Here are some points, one per row:
[ 31  27  -7 -16 -13  45  24 -31 -23 -45 -56 -61  39 -21  45  -2  15 -81
   6 -17   3  -7  -1 -38  37 -33 -36  -2  -6   5  36 -23  26  47  73 -14
  19   2 -16  61 -29 -15]
[-24 -18  13 -15  23  25   3  -1  77 -20  32 -22  65   3 -15 -18 -19  13
  17 -45  17  -4  14 -16  -8  16 -64 -27  -4  -4  74  33 -44  37 -39  80
 -15  19 -49  -5  34 -17]
[-35 -79  23  27  -9 -38  29  -1  -8   0  -2   3 -10 -16 -29 -48   1  14
  31  34   1 -31 -40 -18   5  27 -37  12 -17  -3 -23  30 -19  -8 108  47
  53 -22   0 -20  14  17]
[ 17   1 -49 -29 -20 -11  -8  67  37  31 -15  -3   9  24  25  14 -37 -19
 -44  57 -35 -75 -22 -32 -17 -18 -25  -5  23  -9  14  52 -11 -27  -9 -20
  16   3   1   4  34 -48]
[ -76  -29    0   10  -19    0   -9  -32  -70    3  -25  -29   14    3
    7   23   23   35 -127    5   15   12   32  -16  -60  -19  -29   -9
  -12  -14   24    1   -5   47  -43  -27   -5  -52    2   18   29   28]
[  24   17   39   12  -15    0  -46  -11  -25   18  -26  -44  -29   10
   -3  -25  -18   17   -8  -40   -8   12 -127   -1   -9   -3   -3   -7
    3  -10   51  -11   32   -1  -30  -11  -13   14  -12  -18  -15    3]
[  4  31  61   6  25 -29 -15  -7 -11 -51  43 -33  -3  22   5 -13 -49 -13
  28  16  -9  42   3 -21 -17  57   9  13  72  21 -64 -13  21  31   2 -42
 -13  -6 -12  23  68 -13]
[  42  -37  -61   14    9   22  -25  -29   -6  -32   18   40    6   10
    9  -16   17   29    2   13  -12  -19  -27   21  -13   -3  -12   53
   29   -1    3    1    2   12   22   19 -127  -18  -15    9  -12   11]
[ 49 -67  -9  -3   3 -24  70  39  16  21  -9   8  -3  28 -21  62 -22 -11
 -14 -22  25   2  -9  47  11 -13 -23  -4   8  83 -23 -56   1   3 -27 -13
  49 -26 -74 -21  -6  37]
[ 11  -3   1 -25   8  -3  22  27  31 -20 -17  -4 -65  28 -12 -12   1   4
  37  45  39  70   1 -52 -53  26 -14  22 -86 -62   7 -45  35 -29 -11  -3
 -19 -32   8   3 -12  -2]
[ 19  -8  39  11 -16  21 -24 -18  19 -10  23   7 -20   5  33  -4  94   6
 -11  34   4 -30  18 -46  57  14  23  18   6  13  10  61  36   2 -70 -19
  37  11 -64 -28   3  40]
[  8 -82  45 -18  24 -10  30 -14  34  37  18  26  -1 -25 -20  -6 -29 -20
   1  -7  17 -29   4  11 -38 -68  82  15  14 -21  22   7  12  44  22 -91
   0   8 -19 -25   1 -45]
[ 46  -6  52 -35 -16 -35 -32  10 -59 -23 -35   9  67  -2   4  42   8  -8
  63   2 -12 -35  22   1 -40 -32 -29  18  26 -32 -15 -33 -20  -2 -60  25
   9  24  35  -2  -5  33]
[ 15  14  18  11  11  -5  15 -66 -28  -9  28  25  14  61   3  22 -13 -87
 -49 -19  10 -16  22 -32  13  31  -9   8 -29 -21   6   5 -26 -71 -15  10
 -21   9 -13 -36 -31  -3]
[-18 -25  -3  10  23 -47 -77  11 -46 -28  12  29  -2   4 -56  54  -9  17
 -14   2 -23  36  25   5  68 -42  -4   7 -17  -2  84  -4  52 -40  25  -6
  19   2 -17  20  18 -22]
[ 20  63  17 -24  12 -38  24   1   9  37 -25 -32  91 -19 -52  39  25  36
 -29   2  19 -19 -18 -16  22 -30  23  44 -17   3 -39   1  11 -23  55  -1
 -20  -3 -26 -57  47   8]
[-32  14 -16  19  14 -41  24  28   4 -34   5 -27 -29   7  13 -43 -43  67
 -12 -24  -3  -9  35 -32   9  26  16 -37  50  18  -6 -54  13   2  23  14
 -19   5  36 -73 -69 -24]
[  -9   45   23  -26   -6   15   36   -4  -21   -8   28   64    1  -29
  -33    6  -15  -17    5   43  -14  -47  -13  -22   35  -35  -12 -119
  -14  -36    4  -23    2    7   -7  -20  -42   -4   -8   25   10   69]
[-19  -3 -23 -55  12 -48  14 -34  -9  42  51 -69 -18   8  14  -6  33  19
  40 -12  -2  -9  21 -16  -1   0  14  -1  22 -15  40  11 -64 -65  18 -35
  11   4 -16  74 -27  29]
[ 18  26 -87  29   9  11  20 -40 -14   1 -28 -22 -48  -5 -14  34 -54  14
  32  25 100 -13  13  -8  11 -48  15   2  52  -9   2  31  13  40  -5  37
  34   6  16 -31  11  23]
[ 26  28 -17  40   3  26  69  48  10 -61  26  23  17   8 -23 -26  24  23
 -39   2   7  21 -37   1 -52  34  72  14   1   1  31 -12 -14   5  17  10
  37  31  29  24   1  24]
[-10  12 -15  19  97 -58  12 -24  32  -4 -57   4 -25 -61   3  28 -11 -29
  -2  -8 -73 -16 -20  -4 -20  18  29   8 -30  41 -12  51 -12  19 -14  10
  13 -39  25 -10 -11  29]
[-10  -4 -12 -36  11  70 -60 -12 -20 -22 -18  28  44  -5  14  16 -61  14
  -1  -2 -12  17  -6  35 -14  29  28   8  11 -52 -21  24 -30 -41  13  -4
  84 -30 -54   1 -19  15]
[-68   7 -10 -55 -69 -39   1  27  19  -7  10  31 -13 -27   6 -25 -37 -58
 -21 -46  22  12   0  29  23  36  -9  37  -4   1  -6  38  44   0   0  -5
 -22  45  28 -14   1  62]
[ 49  -4  42  66  38  32 -46  34  43  55 -25   5  40 -27  32 -58 -18  15
 -21  16  16  17  68   4  18  14 -26 -19   9  21  26   0   8 -28  28 -47
 -20  -6  46  -4  -2  45]
[ 67 -11  30 -47 -11   9 -15  27 -53  17   3  12 -95   3  20 -21   9  -6
 -42 -65  -5  12  26 -39   0  -8   7 -40   8 -13 -27  30 -23  10  20  57
  -5 -10 -15  25  44   2]
[-28 -42  -6 -24  10  -6 -76 -27  66   2 -34  -9  11  -9   2  36  24 -33
 -39  44  31  -9 -19   9 -18   7  32 -56  16  35 -36 -54  21 -22   9  62
   6  55 -14  52   1   1]
[ -4  -4 -14  38 -65   6  49 -37   8  -6 -43 -13 -11 -45  15  -4   1 -16
  23   5 -39  38   4  38  -1  -1  10 -41  28  -6   5   1 -29 -85 -30 -23
 -35 -17 -33 -28  56 -21]
[  0 -23 -27  12  -4  32  24  -1   3 -20   9  17   6 -19 -34   3  18  42
  26 -44   4 -12 -12 -20 -48 -10 -45 -15  21  36 -47  56  77 -34 -22 -41
  20  14  65  32 -41 -43]
[-23  16   7  35 -37 -42  14  -7   5  27 -17  85  51  15  60  12  -6   9
  30   2  31  43 -26 -35  14 -16  27  -9 -18  37 -11  15 -21  30 -14  12
  -3 -55  -4  38 -12 -56]
[ -5   9 -34 -16   3  15 -11 -37 -17  48  -6  79 -20   2  20  18   8  17
  18   9 -33  63   7 -45 -12  20 -35  16  -4  11  -2 -46 -43  34  25 -30
  14 114 -15 -62   8 -14]
[ 18  49 -32 -48  35 -41  14 -18 -54 -12  14   8  12  -4  36 -90  48  16
  -7  32  19  11   9 108  -2  18 -19 -48 -24 -24  -2  16  21   9  -3  -5
  28  11 -27  -2 -18 -32]
[-25  44 -28  36 -22  32 -44   5  -4   9  40  -5 -20 -15   4 -18  31  -9
  55 -61  -3 -85  29  14 -56  59  20  -5 -55  23  11 -83  25  -8  25 -10
  -3 -10   4 -13  30 -26]
[ -38    9   26   20   27   13   16   -2   27  -17   13   -9  -22   25
   76  -16  -20   16   13   -9  -15    1    1   29    6 -127    8   42
  -52   29  -37    2  -15  -42   -8   32   20   32   23   10   30    8]
[ 37  11   1 -10 -74  16 -57  -6 -25  -5  24 -30   0 -24 -73 -50 -29  -5
  -9  38 -28  13  24 -16  -1 -34  21   7 -51  60  -4  20 -61   5 -32  15
 -13   3 -34   8 -49   1]
[-48  47  44 -14  19  32  31  32 -20  15 -26  35 -58 -41  -8 -18  10   0
 -10   3  26 -25   7  23  -3  37 -26 100  56  33  17 -33 -31   3 -16   5
 -13 -29  24  22 -26 -44]
[-20  27  16 -20  -5  32  15  15  11  -2 -61  -3 -27  92 -15  28  21  25
  26 -13  -9  18  44  47  -6  44  31 -31 -17  10   9  37   8  27  40 -20
 -39  13  28   6 -12  -5]
[ 57 -37   0  -6 -10  14  18 -87 -10  18  16 -20  14  10  -3  -6 -35  25
 -24   9 -23 -16   3  15  80  73   8  11 -32 -12  10 -37   0   9 -43  12
  32   6  91  52  21  -3]
[ 15  18 -21 -13 -25 -39 -30 -16 121 -13   4   8  -4  31 -50 -13  46 -19
 -13 -15 -32  12   4  19  32 -48 -35  12  37 -66 -34 -26 -26  31 -18 -19
  42 -72  29 -18  -5  -6]
[-19 -14  -5 111  -1  -5   0  67 -18  -5 -12 -50 -20   2   0  17   2   5
  12 -11  14 -26   5  23  41  34 -16   9 -22 -73 -52 -15 -27  32 -12 -30
 -26  52 -31  48 -26 -20]
[-15  17  12  23  -1  35  32  16 -10  96  25 -18  18  12  -8   3  -7 -36
  29   6 -57  29   4  25 -40   2   1  23  21 -12 -17  25  95  26  -5  75
   6 -15 -18  -3 -27   2]
[  0   8  18   2 -24  20 -14  36  14 -27  73 -22 -13 -38  24 107  25  18
   9  16   8  31  -5  40  -2  14  -1 -16  -5   0  -2  31 -17  16  37  18
 -13 -11  59 -31 -21 -33]
[-47 -44 -49 -15  47  41 -16  69 -39   4  21 -21  35  20  -3 -29  44 -31
  36  -2  18  18 -40 -19  52   4  33 -10   3  14  -8 -11 -16  -3 -31  -7
 -15 -25  39 -55  14   3]
Along one direction, these points spread out more than along any other. Take the direction at right angles to it along which they spread out most. Go by this last direction. How many in every 100 of the points above lie lower along it than each point below? Round to a whole number. More than half of the points above lie lower than the first one.
[  4  31  61   6  25 -29 -15  -7 -11 -51  43 -33  -3  22   5 -13 -49 -13
  28  16  -9  42   3 -21 -17  57   9  13  72  21 -64 -13  21  31   2 -42
 -13  -6 -12  23  68 -13] 47
[ 20  63  17 -24  12 -38  24   1   9  37 -25 -32  91 -19 -52  39  25  36
 -29   2  19 -19 -18 -16  22 -30  23  44 -17   3 -39   1  11 -23  55  -1
 -20  -3 -26 -57  47   8] 7
[ 18  49 -32 -48  35 -41  14 -18 -54 -12  14   8  12  -4  36 -90  48  16
  -7  32  19  11   9 108  -2  18 -19 -48 -24 -24  -2  16  21   9  -3  -5
  28  11 -27  -2 -18 -32] 95
[-48  47  44 -14  19  32  31  32 -20  15 -26  35 -58 -41  -8 -18  10   0
 -10   3  26 -25   7  23  -3  37 -26 100  56  33  17 -33 -31   3 -16   5
 -13 -29  24  22 -26 -44] 35
[-25  44 -28  36 -22  32 -44   5  -4   9  40  -5 -20 -15   4 -18  31  -9
  55 -61  -3 -85  29  14 -56  59  20  -5 -55  23  11 -83  25  -8  25 -10
  -3 -10   4 -13  30 -26] 88
[-10  12 -15  19  97 -58  12 -24  32  -4 -57   4 -25 -61   3  28 -11 -29
  -2  -8 -73 -16 -20  -4 -20  18  29   8 -30  41 -12  51 -12  19 -14  10
  13 -39  25 -10 -11  29] 5
[  -9   45   23  -26   -6   15   36   -4  -21   -8   28   64    1  -29
  -33    6  -15  -17    5   43  -14  -47  -13  -22   35  -35  -12 -119
  -14  -36    4  -23    2    7   -7  -20  -42   -4   -8   25   10   69] 81
[ -5   9 -34 -16   3  15 -11 -37 -17  48  -6  79 -20   2  20  18   8  17
  18   9 -33  63   7 -45 -12  20 -35  16  -4  11  -2 -46 -43  34  25 -30
  14 114 -15 -62   8 -14] 60
[-23  16   7  35 -37 -42  14  -7   5  27 -17  85  51  15  60  12  -6   9
  30   2  31  43 -26 -35  14 -16  27  -9 -18  37 -11  15 -21  30 -14  12
  -3 -55  -4  38 -12 -56] 21
[-10  -4 -12 -36  11  70 -60 -12 -20 -22 -18  28  44  -5  14  16 -61  14
  -1  -2 -12  17  -6  35 -14  29  28   8  11 -52 -21  24 -30 -41  13  -4
  84 -30 -54   1 -19  15] 53
[-35 -79  23  27  -9 -38  29  -1  -8   0  -2   3 -10 -16 -29 -48   1  14
  31  34   1 -31 -40 -18   5  27 -37  12 -17  -3 -23  30 -19  -8 108  47
  53 -22   0 -20  14  17] 16
[-68   7 -10 -55 -69 -39   1  27  19  -7  10  31 -13 -27   6 -25 -37 -58
 -21 -46  22  12   0  29  23  36  -9  37  -4   1  -6  38  44   0   0  -5
 -22  45  28 -14   1  62] 42
[  8 -82  45 -18  24 -10  30 -14  34  37  18  26  -1 -25 -20  -6 -29 -20
   1  -7  17 -29   4  11 -38 -68  82  15  14 -21  22   7  12  44  22 -91
   0   8 -19 -25   1 -45] 2
